In the rows, zero is written as 128.
A: rows in 3 groups, each row roughly a mix of its group's directions (one row in no group):
A (137 x 12):
[[182 125 148 177 144  97 160 110 141 113 173 134]
 [ 74 122  91 131 133 169 103 115  95  76 137 120]
 [ 98 162 120 128 116  85  73 124  92 120 171 108]
 [111 107 151 122 100 156 125  99 107 202  99 145]
 [134 118 107 101 173 137  67 121 142 137  71 113]
 [126 152 171  62 117 127  98 130 141 139  75 131]
 [100 122 104 164 147  87 122  74 157 156 113 163]
 [123 153 140 171 144  99  79 117 147 163  77 109]
 [ 94 146 177  84 138 171 131 154  85 142 128 112]
 [154 136 118 132 211 127 114 116 113 108  98  93]
 [149 136 117 109 112 179 132 172 111  70 111  95]
 [107 102 123 132 103 159 123 102  95 204 105 132]
 [135 118 162  97 134 176 147 156 103 113 148 189]
 [118 127 128 102  96 153 130 180  96  84 177 112]
 [113  98  77 126 129 150 103  69 136 151 145 167]
 [175 129 136 141 150 152 168 150 124  98  93  73]
 [161  75 122 156 155 189 152 105 139 117 123 146]
 [115 156 197  77 127 151 127 130 112 159 103 128]
 [119 104 132 132 117 115 203 145 148  99 115  78]
 [137 103 166  94  72 119 125 167 120 154 109 169]
 [ 94 157 103 160 157 154 154 106  94 151 165  89]
 [ 91 169 119 131 161 118 126 124 149  66 173 115]
 [127 102  86 179 147 127 143  92 160  84 120  98]
 [178 168 134  95  90 137 107 107 157 123  81 126]
 [145 132 125 135 152  70 127 103 162 169  83 159]
 [124 150 102 106  68 117  99 136 126  85 177 113]
 [152 107 148 127 137 163 178 160 118 138  65 149]
 [111 167 112 116 143 127  95  72 112 157 111 180]
 [128 119 143 126  86 181 146 161 104  96 180 112]
 [162 122  66 151 158  87 105 133 157  99 117 112]
 [130  95 121 153 133 163  74  81 121 118 170 101]
 [ 94 108 125 146  95 114 197 126 118  85 123  98]
 [168 122 125  92 179 160  91 144 134 160 148 162]
 [ 82 135 112 131 180 179 103 144 109  92 131 105]
 [153 138 132 143 143 192 137 179 162 105  95 135]
 [138 108 126 145 126  63 157  81 107 161 132  93]
 [119 148 154 132 217 146 118 138 138 132 122  98]
 [159  96 128 103 163 121  72 147 135 150  75 139]
 [ 91 107 115 133 150 143 113 170  99  87 187 127]
 [114 165  88  80 149 115  83 171 120 133 103 116]
 [101 168 149 141  99  73 125 128 129 118 111  68]
 [137 108 173 115  86 147 130 163 141  86 180 116]
 [138  89 155 136 186 166 120 139 117  84 132  93]
 [104 103 106 131  98 154 140 188 100  91 167 131]
 [112 116 151 113 163 157 144 165  69 146  99  93]
 [ 95 131 142  96 156 170 126 152  75 144  98  93]
 [152  95 181  89 100 145 107 144 104 165  95 135]
 [125 143 162 138 128 136 159 161  58  85 122 109]
 [148 108 133 109 138 167 172 122 167 154  77 163]
 [144  95 145  86 110 132  87 155 143  78 112 169]
 [108 146 124 145 110  81  85 144 100 104 180  95]
 [100 116 139 120  79  92 170 153 171 108 141  94]
 [ 97 126 136 135 125 184 155 100 105  64 145 140]
 [121 120 114 155 172 152 132  58 104 105 145 159]
 [138 129 115 147 142 189 120 165 163  90  99 165]
 [167 124 162 129 101  77 171 118 146 175 133 139]
 [ 91 141 112 136 116 100  99  72 157 160 130 174]
 [122 142  74 154 144  82 128 114 185 130  94 135]
 [112 122 155 114  96  99 176 169 166 103 140  90]
 [ 94 132 124 151 142 117 107 107 127 119 211 100]
 [176 146 119 108  84 129 130  89 140 101  70 132]
 [102 165 122  83 164 117  84 149 169 129  97 143]
 [166 113 114  83 161 152  87 171 129 163 152 129]
 [106 105  88 130  81 120  72 115 125 138 153 171]
 [107 133 180 119  87 156 153 109  99 172 149 156]
 [108 144 133 134 137 111 208 128  94  93  98 122]
 [ 98 147 179  79 127 181 111 119 103 146 122 108]
 [165 130 144  88 153 102  78 171 133 157 104 150]
 [167 139 143 135 147 140 178 156 126  89 114  70]
 [150 106 120 114 130 176  86 113  66 137 154 103]
 [135 145 139  97  90 108 122 164  98 186 138 171]
 [146 132 146 102  91 118 122 201 155 157 103 109]
 [ 95 150 155 139 126 115 102  94  91  85 176  98]
 [131 124 105 146 115 103 114  99 204 160 114 160]
 [118 114 155 148 104 141 160 126 108 119 210 106]
 [ 97 103  99 177 170 106 146 100 140 150  91 153]
 [154  93 116 149 116 115 106  85 186 136  81 116]
 [102 147 131 155 108  91  90 126  95  94 178  97]
 [180 117 109 118  95 101 108 123 148  61 123 110]
 [134 177 101 109 104 134  89  63 129 137 156 129]
 [151  66 118 112 118 179 144 146 170 142 137 155]
 [108 123 137 160  81  95 168 158 123  91 124  84]
 [113 176 137 161 147 133 175  99 118 125 181 101]
 [100 138  92 124 108 104  59  95 114 150 156 107]
 [121 171 127 136 111  64 131 152 127 138  90  80]
 [143 160 127 120 150 102 129 154 161  53 158 120]
 [103  99 107 144 129 134 206 103 110  90 121 120]
 [140 150 147 144 119 112 143 101 173 202 101 132]
 [156  86 156 179 114 132 173 116 120 109 171 138]
 [117 156 121 116 113 139 149 158  57 120 182 128]
 [108 164 116 166 147 140 173  99 101 138 167  87]
 [ 88 146 112 159 122 161 172  98  98 115 163  91]
 [ 93 114  85 140  82  76 125  87 117 129 151 143]
 [ 81  93  90 156 145 119 123 147 113  89 169 159]
 [155 169  93 105 157 107  71 120 141 100 156 144]
 [ 93 128 146 102 121  89 148 124  79 143 178  89]
 [130 117 152 141 103 103 162 180 142  94 140  71]
 [103 170 106 105 143 118 111  82 104 159 107 181]
 [ 97 176 141  83 127 160 130 145 105  93 138  81]
 [114 104 131 147  97 108 185 150 139  94 123  71]
 [202 107 125 128 122  85 105 151 146  90 139 136]
 [169 108 137 108 184 115  78 146 142 137  85 129]
 [135  97 117 124 109 142 130 165  55 176 127 121]
 [165 156 175 127 179 161 128 157 163 139 120 107]
 [110 126  69 134 100 102  76  98 137 169 125 118]
 [142 155 179 133 164 176 153 168 159 141 132 111]
 [ 94 105 112 134 117 131 207 103 111  93 115 122]
 [109 102 108 132 163 155 176  70 105  96 141 128]
 [112 105 122 117 106  64 173  99  89 111 141 146]
 [149 114 139 158 123  69 171 105 157 168 123 156]
 [103 134 116  87  84  86 109  94  84 127 157 110]
 [119 128 159 160 192 145 144 166 152 164 152 113]
 [139 110 108 125 118 125  69 112 188 164 155 146]
 [162  99 141  87 135 155 102 185 153 145 163 116]
 [ 76 138 135  88 130 174 123 143  83 148 100 101]
 [129 104 121 125 175 127 114 142 166  68  83 107]
 [ 87  93  72 177 118 143 142 144 124 154 157 129]
 [ 79 153 167 127 108 124 190 145 125 160 114 148]
 [136 111 191 107 116 173 136 141  78 124 158 117]
 [112  98 107 127  98 100  91  73 114 155 130 175]
 [147 115 137 144 169 100 154 120 146 167  65 157]
 [ 93 133 136 179  76  96 151 115 118  88 122  99]
 [148 131 106 138 121 183 101 156 162  84  99 165]
 [160 135 160 121 131 106 163  55 119 136  94 110]
 [151 145 189 140 141 136 170 154 158 155 169 116]
 [121  74  76 115 120 148 111 134  99 129 170  89]
 [113 113 136 141 101 151 129 144  55  89 148  92]
 [ 86 100 119 178 181 139 140 158 133 126 166 140]
 [ 89 112  68 114 103  90 159 103 159 147 120 118]
 [130 141 134 127 137 110 114  99 210  83 114 139]
 [153 154 159 131 171 133 165 170 143 117 135  72]
 [133 130  99 124 120 170  88 155 149  73 112 173]
 [103 142 113 131 167 182  86 177 133 103 138 107]
 [ 98 157 128 115 111  90  68 117 113 131 165  86]
 [103 143 171 127 138 120 154 127  98  66 178 125]
 [108 147  85 111 155 104  79  77 114 154 146 109]
 [ 92 132 192 107 110 178 139 109 113 161 141 140]]

which group is each row in? (one row of each group first):
[146 130 164 103 129 101 168 126  86 151 136  66] => L
[100 129 136 142 118 139 149 124  51  79 144 106] => Z
[123 156  71 149 149  98 129 139 161  75 154 112] => U

[103 124 108 118  92 100  76 146 113 127 185  96] => Z
[168 127 123 106 170 176  95 142  98 159 118 166] => Z
[110 139 115 121  85 152 102 141 117  94 197 102] => L
[111 177 143 152 131 123 184  94 134  92 165 115] => U
[134 118  78 187 145 117 158 103 108 158 124  90] => U
[152 135 156 118 118 100 156 208 158 125 122 113] => Z
[147 126  74 115 137  94 115 192  89 124 115 121] => U
[ 86 147 151  87 139 135 149 195  99 116 109 128] => U
[163 111 138 106 168 186 101 143 106 136 153 168] => Z
[105  98 128 139 106 125 132 103 161 179  71 162] => U
[121 185 128  88 114 155  97 105  93 142 168 108] => U
